Named turns come first, each shown by rows before and after it. Which turns, in which order, take the first row of each pair that follows to the second? Write the first one first, as in the answered first pair.
j_667:
[ -2   9  23  -6  13 -19   0 -11  25  15] -> [-10  16   8 -12  12 -19   2 -17  18  22]
[  6  -2  12  -1 -12  -6  -1  -3  -6   5] -> [ -1   6 -16  -5  -6   5  -3  -4   5   5]
[ 10 -17  22  -2 -13 -22 -12 -10 -25   5] -> [ -4   1 -43 -11   2   5 -17 -14   2   5]
[  3  15  28  -6 -14 -24 -10 -16  21  18] -> [ -5  25  -6 -11 -10 -14 -11 -20  28  21]
j_541:
[ -6   1 -16  15   9  -1   8  -5  -1  -3] -> [ -8   3 -13  13   9  -6   9  -8  -2   0]
[ 10   2   0  -7   6 -11   0  -7 -32  11] -> [ 14   4  -2 -15   7 -11  -2  -5 -28  12]
[-10   4 -14   8  13  11  -4  -9  26  -9] -> [-11   2 -13  15  11  12  -3  -8  24 -11]
j_962:
[ 12   5 -19 -21   2  23  -6  14  14   1] -> [  0  14 -23 -15   8  20  -5   2  22   8]
[-12  -3 -15  -2  -1   3   9  -5  -9   1] -> [ -1 -10 -11  -5  -5   9   7   7 -11  -6]
[ -1  -7  23   3  -8  -6   1   6 -12 -10] -> [ -2  -5  24   6   0  -4  -3   3   5 -13]
j_651:
[ -5   1 -17   6  -8   2   2  -6 -18  -5] -> [  0  -4   4   7 -12  -6   3  -5 -22  -5]
[ -2  -5   1 -14   1  -2  -4   2   4   1] -> [ -2  -5   1 -14   1  -1  -3   4   4   0]
[  3  -7   1  10  10  11  -3   9  30 -14] -> [-15  14  -2  -1  10 -13   1 -15  21  13]
j_672:
[-16   8  17  -1  -3 -17   5 -10  -8   8] -> [-12   9  19  -6   0 -18   2 -10   1   9]
[ -7  16 -17 -14  10   3   2 -11  27   2] -> [  8  11 -14 -32   2   5   1   2  18  -2]
[ 10  -6  -5 -14  -4   4   1  13  -6 -12] -> [ -2  -7 -13   1  -8   5   5   7 -16 -10]
Then:
Between the rows of a pair lie two turns.
[ 23  -5  -7 -18  26   3  -6   5  30 -10] -> [ 20   2 -13 -28  26  -2  -5  -1  26  -1]	j_651 then j_541
[ 15  -6  -2   2 -11 -16  16   4  -7  -5] -> [ 12   2  -2  -4  -8 -22  14  -3  -4   2]	j_667 then j_651
[ 7  9 -8 -3 12 15 -8 14 14 -9] -> [  5  18   8 -20   3 -10  -3   1  -5  11]	j_651 then j_672
[-17   2 -29  17   8  14   8  -5 -25   3] -> [  3 -14  10  28  20  19  -4   9  13 -18]	j_667 then j_672
[ -4 -12  21  15 -19  -8   4   2  13  -6] -> [  0  -9  -7  -7 -32  -1   8  10 -12  -2]	j_667 then j_962
[  2  21   1 -19  15 -13  -7 -10  21  17] -> [ 27 -11  18  -9   0   5  -6  25   1 -11]	j_962 then j_651
[-12  -9  -2  19 -25 -20   2  -2 -28  16] -> [  1 -24  23  31 -16 -12  -5  11  -1  -5]	j_667 then j_667
[-13   0 -33  12 -12  10  13  -3 -22   1] -> [-11   4 -40  10   2  20   6  -1   6  -5]	j_651 then j_667
[10  2 19 11  8 -9  4 -1 19 -5] -> [  6   2  23  10   0 -18   9  -6  -1   2]	j_651 then j_667
[ 15 -10  12  -9  14  13 -15  -2  41  -7] -> [  6   3 -11 -20  15  12 -14 -11  41   4]	j_651 then j_541
[ -7  -1   4  10 -13   6  -4   0 -13  -2] -> [ -9   4 -10   8  -4  13  -8  -3   5  -2]	j_541 then j_667
[ 29 -10  -6 -21  -9   8   5  15   6  -6] -> [  6   6 -24 -21 -13  -5  12  -7 -13  15]	j_651 then j_672
[  3  -6  -1   3  -5   1   1   2 -11  -2] -> [ -3   5 -10  -1   2  -1  -2  -6  -1   3]	j_962 then j_651
[  6 -16   3  18   8  16   2  14   3 -23] -> [-21   3 -12  23   8   1  10 -13 -11   0]	j_962 then j_962
[ 12  -9 -12  -3  -5   9   1  10  -7  -8] -> [ -1  -9 -10  14  -6   4   6   1 -16  -5]	j_667 then j_672
[ -5 -34  13  42  20   4 -15  11  25 -17] -> [-31  -8 -21  40  26  -4 -10 -16  23   5]	j_541 then j_651
[ -2 -11  17  -6  -9 -11   0  15 -24   2] -> [-10   4 -29 -15   4   7  -6  12   3   4]	j_541 then j_667
[-8  5 -7 -5 19  8 -2  1  5 -7] -> [-6  4 12 -8 12 -8  1 -3 -9  1]	j_651 then j_962
[ -5  -3   0  17 -12  23  14  15 -15 -15] -> [-25  24  -3  10  -1   2  14 -17  -5  11]	j_962 then j_651
[ 14 -19   2  -8  -8  12  -7  16 -15  -6] -> [ 12  -8 -15 -22  -5  13  -9  13  -9   0]	j_651 then j_962
[ 11   7  -8 -14  -1  -2   0   0  -5  11] -> [  6   2 -16  -4  -3   5   4   2 -13   6]	j_541 then j_672
[  9  15   9 -26  -5 -20   0  -3   7  25] -> [ 25  -1  15 -27 -11  -7  -1  18   3  10]	j_672 then j_962
[-18  -6   5  34  16   0   6 -17  15  -9] -> [ -7   6  19  -6   1 -30   9 -22 -15  15]	j_672 then j_667
[ 14  11 -17 -17   0   0  -2  -7  -3   5] -> [22  3 11 -6  6 -3 -5 -5 13 -3]	j_651 then j_962
[-13   4   6   2  -3  -3   3 -25 -25  14] -> [  2  -6 -22  -8  -5  24  -1   0 -21  -5]	j_962 then j_651
[-19   6  -7  16  -1  -9  10  -9 -21   8] -> [ -3  -2 -27   5  -1  16   4  15 -10 -10]	j_962 then j_667
[ 23  -6  25  -8  -2 -14  -6  15   5  -6] -> [ 17 -11  22  11   4  -6  -7  15  16 -14]	j_672 then j_962
[ -1  -4   6  -7  -3 -11   1   1 -13  10] -> [ -5  -3   0  -6  -4 -10   2  -2 -16  12]	j_541 then j_672
[ 13  -7   9 -17   5  -1 -15   8  -1   7] -> [ 11  -2  -2 -20   8   2 -15   4   5   9]	j_667 then j_962
[ 17  -3  -2 -19   1   8  -5  17   4  -4] -> [ -1   3 -12 -13  -9  -2   4   2 -24  11]	j_672 then j_651
[ -4   6  -2  -5  -4 -10   3 -10 -14  16] -> [ 9  2 -2 -6 10  8 -7  3 21 -1]	j_541 then j_667
[ 26  -1  19  10   0  15   6 -11   5 -16] -> [  4  17  -3   5  -3   3  14 -33 -12   7]	j_667 then j_672
[  0   3  -6 -32   3   2   9  10  -8   4] -> [  5 -11   1 -13   7  17   7  21   4 -14]	j_667 then j_541
[ -1  -4  -1  14   2  -8  10  -5 -10   8] -> [ -4  -3 -10  12   2  -3   9  -6  -7   8]	j_651 then j_651
[  0   0  23   7   4 -14  -4  -7  11   5] -> [  0  -7  20   7  -7 -14   2  -3 -14   5]	j_651 then j_667
[ 10 -20  -4  16  -6  25  -2  17  -1 -24] -> [-25  13 -13  11  -3  -8   5 -27 -13  17]	j_672 then j_651
[ -7   3 -24   6   1   6  -3  -3 -13   0] -> [  0 -10  10  21   3   3  -5   2  -3 -10]	j_667 then j_541
[ -4 -14   9  21   0   3   0   5   4  -8] -> [-9 -8 11 22  3 -2 -1 -2 10 -2]	j_651 then j_667
[  0   0 -17   2   3  19   7   5  -1  -7] -> [ -3   2 -14  -3  -4   9  11  -1 -19   0]	j_667 then j_667
[ -6  17  -8 -11   7  -9  -4 -14  13  12] -> [ 16   1   0 -25  -8  -1  -2  11  -9   1]	j_962 then j_962
[ -5   3   8   4  -2 -10  -5 -22  13   2] -> [ 13  -4  10 -17 -13  -7  -5  -5   0  -2]	j_672 then j_672
[  8 -16  16   7  -6   1   8  14  -1 -11] -> [ -9   7 -23  -5   6   5   5  -4  16   3]	j_651 then j_672
[ 8 -4 11  7  6  3 -6  5 18 -7] -> [  5   2  -5 -11 -10  -5   1   2 -18   8]	j_672 then j_667
[  3  -5 -21  -2 -10  16   1  12 -12 -11] -> [-17  11  -3   1  -5 -13   4 -16 -14  13]	j_651 then j_672
[ 26   4  20   6  -6   4   5  15 -10 -14] -> [ 12   5  18  24  -8   0   9   5 -19 -11]	j_541 then j_672
[-15   7  -5   9 -14 -13  13  -3 -33   5] -> [-18   9  -1  28  13  -1   1  -9  23  -6]	j_672 then j_667
[ -5  -2  18 -14  14 -18 -18   8  21   4] -> [ -2 -17  12   0  11   0 -17  23  20 -14]	j_962 then j_651
[ -9 -14  10  22   1 -13   4   1   4  -2] -> [ -4 -13  -9   5 -13  -9   7  10 -21   2]	j_667 then j_962
[-10   5  -6  -2  -1 -13  -2 -10 -11  15] -> [  5  -7 -14  -9  -7   5  -5  12 -14   1]	j_962 then j_651
[  7  21  10 -34  10 -16  -5  -7  19  18] -> [  0   7  -6 -23 -17 -11   9   2 -38  17]	j_672 then j_672
[-4  6  5 -2  2 -1  0 -5 -6  7] -> [ 2 -1 -2 -4  1 10 -1  5 -5 -2]	j_962 then j_651
[-14   6  -8  11  -3 -14   0  -7 -11   8] -> [ -6   6   6  11   9 -14  -7  -6  16   2]	j_672 then j_667
[  1 -13  -3  11  -9   3   2   5  -7  -2] -> [-3 -8  1 14  3  0 -3 -1 16  0]	j_672 then j_672
[  7  -8   9  -5   2   8   1   5 -17 -11] -> [ -6  -5   8  10   4   4   4  -5 -18  -7]	j_541 then j_672
[  7  12  14 -14  12  -8  -7 -11  15   7] -> [  8  14   0 -26   7  -4  -6  -7   7   9]	j_962 then j_541
[  9 -17  -6 -16 -25 -13  -7  12 -31  -3] -> [ 19 -27  10  -5 -19  -6 -13  21 -10 -18]	j_667 then j_667
[ -5  -2  14  18  19   3  -1 -13  28  -9] -> [ -5  -5   4   1 -12  -6  14  -7 -39   5]	j_962 then j_962
[ 11  10 -23   3  15  26   1   8  14 -17] -> [-11  24   6   8   7 -15  10 -26 -16  13]	j_541 then j_651
[ -9   3 -16   5   2   5  -2   0   0   0] -> [-7 -2  8 16  4 -3 -2 -2  3 -2]	j_667 then j_962
[ -1  -8  -5   3   5   0 -10  -2  28   0] -> [  1  -4   0  -7   4  -9 -10  -5  26   7]	j_651 then j_541
[  3  -7  -3   7  -4  23  -4   5 -29 -14] -> [ -6   0 -17  13   4  28  -4  -2 -15 -12]	j_541 then j_667
[-10  -3  -8   3   2   4 -10  -2  -8  -5] -> [-8 -7  6  7  2 -1 -9 -3 -7 -7]	j_667 then j_541
[  7   8 -18 -12   2  -1 -11  -4   1   5] -> [ 10  -4   7  -2  -9 -10  -7   0 -19   2]	j_651 then j_672
[-8 10 -3 -4  5 -6 -1 -2 -9 10] -> [ 2 -5 14  5  3 -1 -2 10 -9 -4]	j_651 then j_541
[  2   1  15   0  11 -11  -2  -3   8   6] -> [ 5  1 -2 -3 15  3 -5  4 18 -2]	j_541 then j_651
[ -3   7  -2 -12   4  -6   0  -2   1  11] -> [ -2   2  -4  -9  -3  -4   3   2 -13  10]	j_962 then j_672
[  5   7 -17 -19 -11  -1  -1   4  -8  16] -> [-12  11 -21   1  -4  -3   2 -10  -1  19]	j_672 then j_672
[-11   7 -24 -19 -12   0   2   0 -22  11] -> [-21  13 -29 -10  -4   0   0 -10  -8  14]	j_672 then j_541
[-11  10 -28  13  10  -4  -6  -3  15   0] -> [ -7   0  16  24   2 -23  -4  -5   2   1]	j_667 then j_962
[-12   5 -20   5   3  -2  -9 -19  17   7] -> [ 10 -19  13   3 -18  -6  -3   4 -18  -3]	j_962 then j_651
[  0  -4 -27  11   0  12  -6   0   3  -7] -> [  4 -12  13  24   2  -2  -6  -4   8  -9]	j_667 then j_962
[-14   0  -5 -14  -6   8   3  -1 -18  13] -> [ -5 -12  16  -7  -8   9   2   7 -19   4]	j_651 then j_541
[ -1  18   3 -11 -11  -5  10 -11   1  17] -> [ 11  14  -2 -23 -12   3   7   1   5  11]	j_541 then j_962
[  3   8  10 -14  -1 -18   4  -3  -8   9] -> [ 11   1  22  -7   5 -13   0   5   9  -3]	j_667 then j_667
[  0 -24  33  30  -3  -3   2  -1  -9 -10] -> [-14 -15  25  35   1  -9   5 -16  -8   1]	j_962 then j_962
[-13  -1 -18  22  -3   3  17  -6 -16  -1] -> [-12   1 -26  21   4  11  13  -5  -1  -4]	j_651 then j_667
[ -3  20   2   5  20 -23   1 -15  -1  22] -> [11  5 18 15 27 -9 -6  0 22  2]	j_667 then j_651
[11 -1 11  3  4  7 -7  4 14 -7] -> [  8  10  -5 -15   3   2  -6  -1   8   4]	j_651 then j_672
[ -5   9 -13   8  -7  -6  -4 -16  15   9] -> [ -6   9 -14   5 -13  -9   0 -17   2  12]	j_962 then j_672
[ -8   9 -28   6  -6   9   9   3 -17  10] -> [ 16 -11  26   9  -6   1   2  19  -4  -5]	j_651 then j_962
[ 18  -1  16 -17   8   2  -7   9  13  -5] -> [  9   4 -17 -14  10  16  -7   9  14  -8]	j_651 then j_541
[-16  10 -21   5   9   6  -4 -13  14   4] -> [-11   2 -13  15  10  12  -6  -9  20  -6]	j_667 then j_651
[  2  -3  17 -20   5 -14   0   1   6  -4] -> [-12   3 -16 -12  12  -1  -2  -5  17  -5]	j_651 then j_962
[  7   0 -15 -10  -8  11  -5  11   4  -2] -> [ -7   2 -21   7  -7  11  -3   1   0   1]	j_672 then j_672
[ -8  14  12  14  11 -15  -6 -26  21  12] -> [  4  19  14 -14   3 -22  -7 -20  11  20]	j_672 then j_962
[ 2  0 10 -2  3 -2 -6  3  5  1] -> [-1  0  4  3  4  3 -7  4  8 -2]	j_962 then j_651
[  5   9  -8  -1  11  -2 -12  -9  20   3] -> [ 17   7   0 -18   2  -6 -10  -2   7   6]	j_672 then j_651
[ -2   1   8  20  11  -2  10   5  -9 -11] -> [ -2   2   7  17   8  -4  12   3 -17  -6]	j_667 then j_651
[ -8   4 -15   6   7   1  -4  -8   3   7] -> [ 9 -8 14  5  5 -2 -6  5  7 -2]	j_667 then j_672
[-18   5   8  25 -21  20   9  -3 -18 -14] -> [-12   5  -3  21 -20  30   7   4 -13 -19]	j_667 then j_962
[  6 -21  -5  12 -14  11  -1  26 -32 -10] -> [-15  -6 -30  18 -10  10   2   9 -33   1]	j_541 then j_651
[ 10 -27   0   5 -11  19   8  12 -12  -3] -> [  8 -22  19   2 -14   1  11   3 -21   9]	j_651 then j_651
[ 13 -12   6   5 -17  -1   4  -2 -10   1] -> [  0   3 -19   2  -4   3   0 -14  11   8]	j_962 then j_651
[ -1  10  13 -12  -1 -25   2 -16  -9  20] -> [ 22  -4  26 -16   0 -11  -5   7   9   0]	j_962 then j_962
[ 18   2  20 -16   2 -10  -4   4  11  -4] -> [ 13  10 -12 -28  -2  -2  -1   4   1   2]	j_667 then j_541
[ -5   2  19  -9  -7 -24   8 -19  -7  15] -> [-11   9 -26 -18  -6  -3   7 -14  -6  13]	j_667 then j_962
[ -1  -2 -36  -5 -14  22  10   9 -30  -1] -> [-18  23 -28 -10   0  -5   8 -23 -13  26]	j_667 then j_651
[ -7 -19   3  22  10  13   0   7   8 -10] -> [-24  -5   0  21  11  -3   4 -13   3   7]	j_962 then j_541
[ 18  -2  -3 -20  -5   2  -4  16  -5  -4] -> [ 14  -5  -8 -13  -9   4   0  16 -17  -5]	j_541 then j_667
[-14  13  10   4  19 -17  -6 -27  30   8] -> [  8  14   9 -38   4 -24  -6 -12  10  15]	j_672 then j_667
[  0  -5   3   3  -7  -4   2   0 -11   0] -> [ 6 -6  8 -2 -5 -4 -2  5 -3 -3]	j_541 then j_962
[  3  13 -26 -33   4 -16   2   4  -2  21] -> [ 22 -17   3   0  13   6  -6  29  28 -15]	j_667 then j_541
[  9  -6 -21 -29   7   5  -6  10   7   4] -> [  0 -16 -28 -10  -4   9   2  11 -19   0]	j_672 then j_541
[ -6  24   9  -7  -5 -11   9 -13  -5  20] -> [ 11  18  10 -13   7   6   0   3  29   3]	j_541 then j_667
[-12   2 -26  11   0  14   5   0  -2   1] -> [-12   4 -20  13   7  12   1  -3  15   0]	j_672 then j_541
[-13   9  16  10   6  -4  -1 -16  17  15] -> [-16  11  -2  11   9   6  -2 -14  22  11]	j_651 then j_651
[ -8   5  -9   9 -11  -8  -6 -12 -23   1] -> [ -1   4 -21  -3 -11   2  -8  -2 -20  -3]	j_962 then j_651
[  3   2   8   5  15  11  -8   4  41 -13] -> [ -2  20   2 -20  13  -7  -8 -10  34   9]	j_962 then j_672
[  3   7  12 -14  -2 -10   2  -1 -12   3] -> [  5   7 -13 -13   5  10  -4   7   6  -8]	j_962 then j_651
[ 17  -9  23  -2  -1 -11  -8  13  20  -2] -> [ -9  11   5   0   3 -26  -2 -15  12  21]	j_962 then j_667
[-16   0  12  24   1 -12   0 -14 -24  10] -> [ -6  13  20  -3  10 -22  -9 -18  -1  20]	j_541 then j_672
[  5  -3 -20   5   1  12   4  16  -7  -9] -> [  2   0 -17   3  -6   4   8  11 -22  -1]	j_667 then j_667
[ 11  -2 -10 -15  -1  10  -9   5  10  -5] -> [  5   3  17 -11   1 -12  -6 -10   8   6]	j_962 then j_651
[ 14   9 -12 -18   4   5  -2   5  10  -5] -> [ 12   9 -16 -21   1   5  -1   4   1  -2]	j_962 then j_672
[  5   0   3 -23 -10 -22   2   3 -26  12] -> [ -6  10 -34 -14  11   1  -7  -1  16   2]	j_667 then j_962
[-21  -9 -22  12 -12   3  13  -2 -22  -8] -> [  3 -25  14   9 -13   0   7  15 -14 -22]	j_651 then j_962
[ 12   3 -18  -3   7  14   0   9  11  -2] -> [  9  -7  13  13  -6  -3   9   4 -18   2]	j_667 then j_672
[-6 -4  1 15  6  7 -1  0 19 -9] -> [ 0  6 10 -9  6 -7 -4 -3 21  2]	j_651 then j_672
[-18  16 -12  13   6  -5  -2 -26   8  13] -> [ 19  12   1 -32   1  -5 -11   1  13   7]	j_672 then j_672
[-16   0 -21  14  -7   5   9 -10 -15   2] -> [  0 -16  19  19 -11  -3   9   0 -17  -8]	j_541 then j_651
[ -8  -2  20  13  -5 -14  -5  -6  10   2] -> [ -6 -10  -7  17  -7  11  -5  10   9 -13]	j_962 then j_651
[ -2  -4  30  23 -14  10  11  -5 -14   9] -> [ 4  2 39 14 -1  8  3 -8 14 10]	j_672 then j_672
[ -6  -8  -1   2  -4 -14   3  -3 -16 -11] -> [ -1 -12   7   2  -2 -12   0   1 -10 -16]	j_962 then j_541
[  7  -1 -12 -14 -13  15   2   5   6  -1] -> [ 10  -6  20  -5 -14   0   3   3   3   1]	j_962 then j_667
[  3  -2 -13   6  -1  13   6   0 -11  -2] -> [ -2   0 -13  10   0  10   7  -5 -10   0]	j_672 then j_962
[  7 -15   5  23   6  25  12  -6   1 -13] -> [ 14 -17  13  12  -4  20  14  -1 -18 -10]	j_667 then j_962
[-16  16 -24   1 -13   2   8  -6  -6  13] -> [-3 -3 14 27 -4  9  2  6 21 -9]	j_667 then j_541
[  2  -8  11   0 -15  -6  -3  23 -27  -4] -> [ -9   7  -4  -9 -13 -13  -1   8 -31  12]	j_962 then j_667
[  8  -6 -13   1 -14   8   3  16 -19  -5] -> [ -9   0   4  19 -11  -9   7  -5 -21   6]	j_672 then j_651
[  0 -18  -8  23 -11  17   1  11 -15 -13] -> [-10  -9  -1  20 -15  -1   6  -4 -30   3]	j_667 then j_541
[ -3  16 -32  -2 -11  19   7  -4 -30   6] -> [ -8  12  -7  32  16  22  -2 -13  23  -7]	j_667 then j_962
[  4 -14   4  24  -2   1   1  10 -11  -3] -> [-6 -6  2 30  3 -4  1 -2 -6  4]	j_672 then j_962
[-12  10 -20   3   4   9   2 -11  10   6] -> [  8  -9   3   8   1  18  -1  10  14 -13]	j_962 then j_667
[ 27   6  -1 -24  12   1 -26  -3  22   2] -> [  9  17 -15 -25   1 -13 -15 -21 -11  22]	j_962 then j_962
[ 14  -9   0  -6   2  13  -7  14   3 -14] -> [  9  -2  10  -4  13   3 -10   3  20  -8]	j_651 then j_667
[  1   0  38  13  10  -7  -7 -13  30  -1] -> [  0  12  34  -9   6 -20  -6 -20  17  16]	j_962 then j_672
[ 10 -16  31  12  -3  -6  -1   5  -1  -8] -> [-11   1 -32  11   5  15   1  -3   5  -4]	j_672 then j_651
[ 13 -14   8  -1 -15   4   6  16 -22  -8] -> [ 16 -17  12   8  -4  12   0  19   3 -18]	j_962 then j_672
[  7  -7 -10   5  -4  12   4  -6  -6 -10] -> [  1  -4 -12   9  -2  10   6 -12  -4  -7]	j_672 then j_962
[ 1  1 -6 21 10  7  4 -1  6 -2] -> [  3   3   3  10  -2  -7   9  -4 -17   9]	j_651 then j_962
[ -8 -21  23  37   2   0   7   0  -6  -7] -> [-27  -1 -20  25   1   0  10 -15 -16  10]	j_962 then j_667
[ 24  -4  -8  13   8   8   0  14  44 -12] -> [  5   0  20  20 -17 -32  18 -11 -20  18]	j_667 then j_672
[  8   2  14 -12  -1  -1  -9   7   7  -8] -> [-4  8  8  0  7 -1 -9 -4 18 -6]	j_541 then j_962
[ -1  14 -15 -16   7   2 -16 -19  25  15] -> [ 24  -1  15 -31  -7  -5 -16   1   9   7]	j_672 then j_651
[  8  -8 -14 -16 -11  11   5  16 -21  -4] -> [ -9  -8   5   9 -11  -6  10  -2 -32   4]	j_672 then j_651
[-10   8  30  28   8  -9  11 -16 -15   8] -> [  5  18  34  -1  20 -12   0 -13  17  10]	j_672 then j_541
[ 19  -7  21 -15   5  -5  -6   1   9   3] -> [ 11  -8 -18  -3   7  20  -7   6  14  -7]	j_651 then j_541
[  1  -6   4   5  17  22   3   2  33 -18] -> [-10  -9  14  26  13  16   9  -6  19 -16]	j_541 then j_541
[ 13 -13  17  20  15   7 -16  16  22 -19] -> [-21  15 -25  16  20  -3 -10 -14  17   8]	j_541 then j_651
